[[ -5 -38  11 -12]
 [-18 -38 -11  -9]
 [ -3 -38  -7  12]
 [  1 -38   1  26]
 [ 13 -38   9  -5]
 [ 12 -38  -3   1]]
->
[[ -5 -38  11 -12]
 [ -3 -38  -7  12]
 [ 13 -38   9  -5]]

[[-25  20  48 -34  26  10  23  40 -49 -18 -34  12]
 [ -5  20  23 -18  31  36  -1 -49  12 -26 -33 -31]]
->
[[-25  20  48 -34  26  10  23  40 -49 -18 -34  12]]

[[ 11  32 -16  25  -1  -9  -4  -1]
 [ 13  31 -40  14 -28 -39   7   8]
 [-29   6  17   7  -5  -9  22 -38]]
->
[[ 11  32 -16  25  -1  -9  -4  -1]
 [-29   6  17   7  -5  -9  22 -38]]

[[-23 -24  20  33  24  32  34  -9 -35   9]
 [-26   6  -3  -8   6 -35   8  13  27  18]]
->
[[-23 -24  20  33  24  32  34  -9 -35   9]]

[[ 29 -20  22 -12 -32   4 -26 -29   2]
 [-21 -15 -17   8 -12  11  28   3 -32]
 [-19  10  -3  -1  14 -18  -8   7  20]
 [-18  21 -19 -20 -16   1  -8 -22  13]
 [ 22 -13  27  30 -12   8  12   7   1]
 [-25  44 -10 -22 -10  -8  -3  24  11]
 [ 19  22   9  -6  12  26 -14 -40 -14]]
->
[[ 29 -20  22 -12 -32   4 -26 -29   2]
 [-19  10  -3  -1  14 -18  -8   7  20]
 [ 22 -13  27  30 -12   8  12   7   1]
 [ 19  22   9  -6  12  26 -14 -40 -14]]

[[-11  -9  -3   5  -8 -20  13   7  -4  12   0]
 [ 24  18 -39 -31 -20   4  14  18 -19  -1 -20]]
->
[[-11  -9  -3   5  -8 -20  13   7  -4  12   0]]
---
[[  5  20  30 -25  19  25  29 -17  32]
 [ 14  14  22 -30   6  24  -5 -14  18]
 [-12  27  16 -21 -26  21 -38 -25   1]
 [ 14 -27 -34  16   4 -36   8  33 -14]
 [ 18 -19 -44  -3  -2 -42  -8  31  -4]
 [  6  11   9 -21   6   7   8  -6  18]
 [-25   7   7  21 -27   8 -25 -12 -27]]
->
[[ 18 -19 -44  -3  -2 -42  -8  31  -4]
 [ 14 -27 -34  16   4 -36   8  33 -14]
 [-25   7   7  21 -27   8 -25 -12 -27]
 [  6  11   9 -21   6   7   8  -6  18]
 [-12  27  16 -21 -26  21 -38 -25   1]
 [ 14  14  22 -30   6  24  -5 -14  18]
 [  5  20  30 -25  19  25  29 -17  32]]

[[ -6 -38   9]
 [ -8  22 -30]
 [  8  17 -31]
 [ 16 -25   8]
 [-28  29 -10]
 [-38 -24  28]
 [ 19 -12 -16]
 [  3 -22 -12]
 [-45  34 -42]
 [ -7  20  38]
 [-30 -24 -26]
 [-25  15   6]]
->
[[-45  34 -42]
 [  8  17 -31]
 [ -8  22 -30]
 [-30 -24 -26]
 [ 19 -12 -16]
 [  3 -22 -12]
 [-28  29 -10]
 [-25  15   6]
 [ 16 -25   8]
 [ -6 -38   9]
 [-38 -24  28]
 [ -7  20  38]]

[[-11 -39   6 -18 -18  32  -3  -9  -6 -22 -13]
 [ -1  16 -17   4  11  -3 -12 -10  19 -33  -7]
 [-18 -23   4 -29  25   7  23  30  -9 -22  -6]
 [  4 -17   2   8 -38  16 -23 -28  -5   9  -8]
 [-19  23  11   9   2 -47  -5   9   8  42 -10]
 [ -4  24  -1  29 -33 -24 -40 -39  21  27 -14]]
->
[[ -1  16 -17   4  11  -3 -12 -10  19 -33  -7]
 [ -4  24  -1  29 -33 -24 -40 -39  21  27 -14]
 [  4 -17   2   8 -38  16 -23 -28  -5   9  -8]
 [-18 -23   4 -29  25   7  23  30  -9 -22  -6]
 [-11 -39   6 -18 -18  32  -3  -9  -6 -22 -13]
 [-19  23  11   9   2 -47  -5   9   8  42 -10]]

[[ 12  12  -4   9  -4  -2  -7 -17  -7]
 [  3  27 -20 -12  -9 -12  15  47  15]
 [  3  21  -8  12 -27   8 -20   8 -20]
 [ 12  20  -6  -3  28  -8  12  -9  12]]
->
[[  3  27 -20 -12  -9 -12  15  47  15]
 [  3  21  -8  12 -27   8 -20   8 -20]
 [ 12  20  -6  -3  28  -8  12  -9  12]
 [ 12  12  -4   9  -4  -2  -7 -17  -7]]

[[ 18 -24  15  -9]
 [  4 -33  -7  11]
 [ -6  36 -29   1]]
->
[[ -6  36 -29   1]
 [  4 -33  -7  11]
 [ 18 -24  15  -9]]

[[ -1  12  36  10  -6  -6   2   5  -6 -14   5  -7]
 [  3   0   7   6  -4  -4  -1   0 -11  16  14  -2]
 [  6  31 -24  20  -2  -5  -4   6  -1 -28  -5  -3]
 [  7  11 -16  13  -6  -4  -4   1 -12   7  12  -2]
 [  4  12  -6  10  -2  -4  -2   2  -6   0   6  -2]
 [ -5   5  44   0   3  -3   6   4   4 -11  -1  -3]]
->
[[  6  31 -24  20  -2  -5  -4   6  -1 -28  -5  -3]
 [  7  11 -16  13  -6  -4  -4   1 -12   7  12  -2]
 [  4  12  -6  10  -2  -4  -2   2  -6   0   6  -2]
 [  3   0   7   6  -4  -4  -1   0 -11  16  14  -2]
 [ -1  12  36  10  -6  -6   2   5  -6 -14   5  -7]
 [ -5   5  44   0   3  -3   6   4   4 -11  -1  -3]]

[[  0   1  -7   8  -2   4  -2  13  19   0   4  10]
 [  7   2  26  -6   2  -8   3   4  -6  -1  -5  -4]
 [ 23  -5 -12   6   4   8  -9   0   7  40   8  -2]
 [  0   6 -24  -4  -1   8   2 -15   4  -5  -6 -16]]
->
[[  0   6 -24  -4  -1   8   2 -15   4  -5  -6 -16]
 [ 23  -5 -12   6   4   8  -9   0   7  40   8  -2]
 [  0   1  -7   8  -2   4  -2  13  19   0   4  10]
 [  7   2  26  -6   2  -8   3   4  -6  -1  -5  -4]]

[[-35 -10 -38  22 -11   3  14 -24 -11]
 [  9  11 -43  11 -16  17   5 -25 -16]
 [-36 -21  -1  10  13 -18  -3   8  13]
 [ -9   6  -2  23 -19 -29 -40   8 -19]
 [  8   3  -9 -35  13  23  34  -4  13]]
->
[[  9  11 -43  11 -16  17   5 -25 -16]
 [-35 -10 -38  22 -11   3  14 -24 -11]
 [  8   3  -9 -35  13  23  34  -4  13]
 [ -9   6  -2  23 -19 -29 -40   8 -19]
 [-36 -21  -1  10  13 -18  -3   8  13]]

[[  0  12 -39]
 [ -5   2  10]
 [  1  -3  18]
 [  6   1 -40]
 [  5  -6  17]
 [ 23 -23   0]
 [ -5   1  12]
 [ -1   9 -44]]
->
[[ -1   9 -44]
 [  6   1 -40]
 [  0  12 -39]
 [ 23 -23   0]
 [ -5   2  10]
 [ -5   1  12]
 [  5  -6  17]
 [  1  -3  18]]
---
[[-37  43]
 [-41  30]
 [-41  22]
 [ 22 -43]
 [ -5  31]
 [ 29   3]
 [ 43 -41]]
->
[[ 22 -43]
 [ 43 -41]
 [ 29   3]
 [-41  22]
 [-41  30]
 [ -5  31]
 [-37  43]]

[[ 43 -47]
 [ -7   3]
 [-23   9]
 [-12  -1]]
->
[[ 43 -47]
 [-12  -1]
 [ -7   3]
 [-23   9]]

[[ -4  13]
 [  7 -39]
 [  1 -10]
 [ 36 -25]
 [ 46 -21]
 [ -4  25]
 [ 41 -23]
 [ 17   5]
 [ -6 -18]
 [-33 -22]]
->
[[  7 -39]
 [ 36 -25]
 [ 41 -23]
 [-33 -22]
 [ 46 -21]
 [ -6 -18]
 [  1 -10]
 [ 17   5]
 [ -4  13]
 [ -4  25]]

[[  0   0   0 -11  -1  -2   1   0  23  -7 -14   0  -1   0]
 [  0  -2  -3   8  -1  -2  -2   0  15   2 -34   0  -1 -28]
 [ -1   1  -2  -5   1   3   0   1   7 -11  32  -1  -3 -37]]
->
[[  0  -2  -3   8  -1  -2  -2   0  15   2 -34   0  -1 -28]
 [  0   0   0 -11  -1  -2   1   0  23  -7 -14   0  -1   0]
 [ -1   1  -2  -5   1   3   0   1   7 -11  32  -1  -3 -37]]

[[ 22   1 -13 -23 -12 -43  12 -18  -7 -12 -10 -24  -7]
 [  0   8   2  23  -3   5   8  -4   2   7  15  -9  10]
 [ 13  29   5   8   6  -3   2  13 -14   5   4   0  -1]
 [  2 -15  24 -16   6 -22 -18 -37  22 -31 -37 -13   5]
 [ 23   2 -10 -29 -13 -43  12 -28  -9 -16 -11 -22 -11]
 [ 17  10  30 -24  13 -34   4 -14   5 -28 -27 -47  -1]
 [ 15  -8  28 -13  10 -46 -19 -19   9 -22 -41 -26   5]]
->
[[  2 -15  24 -16   6 -22 -18 -37  22 -31 -37 -13   5]
 [ 15  -8  28 -13  10 -46 -19 -19   9 -22 -41 -26   5]
 [ 22   1 -13 -23 -12 -43  12 -18  -7 -12 -10 -24  -7]
 [ 23   2 -10 -29 -13 -43  12 -28  -9 -16 -11 -22 -11]
 [  0   8   2  23  -3   5   8  -4   2   7  15  -9  10]
 [ 17  10  30 -24  13 -34   4 -14   5 -28 -27 -47  -1]
 [ 13  29   5   8   6  -3   2  13 -14   5   4   0  -1]]

[[ 28  27   8   4 -17  -8  -6   4  -3  -6  -8  -2 -15]
 [ 14  17  12 -21  24  -5  30  15  15 -18 -11   2  22]
 [-36  12  -5  -2   0   0   5  -3  10  -8 -24   2   0]]
->
[[-36  12  -5  -2   0   0   5  -3  10  -8 -24   2   0]
 [ 14  17  12 -21  24  -5  30  15  15 -18 -11   2  22]
 [ 28  27   8   4 -17  -8  -6   4  -3  -6  -8  -2 -15]]
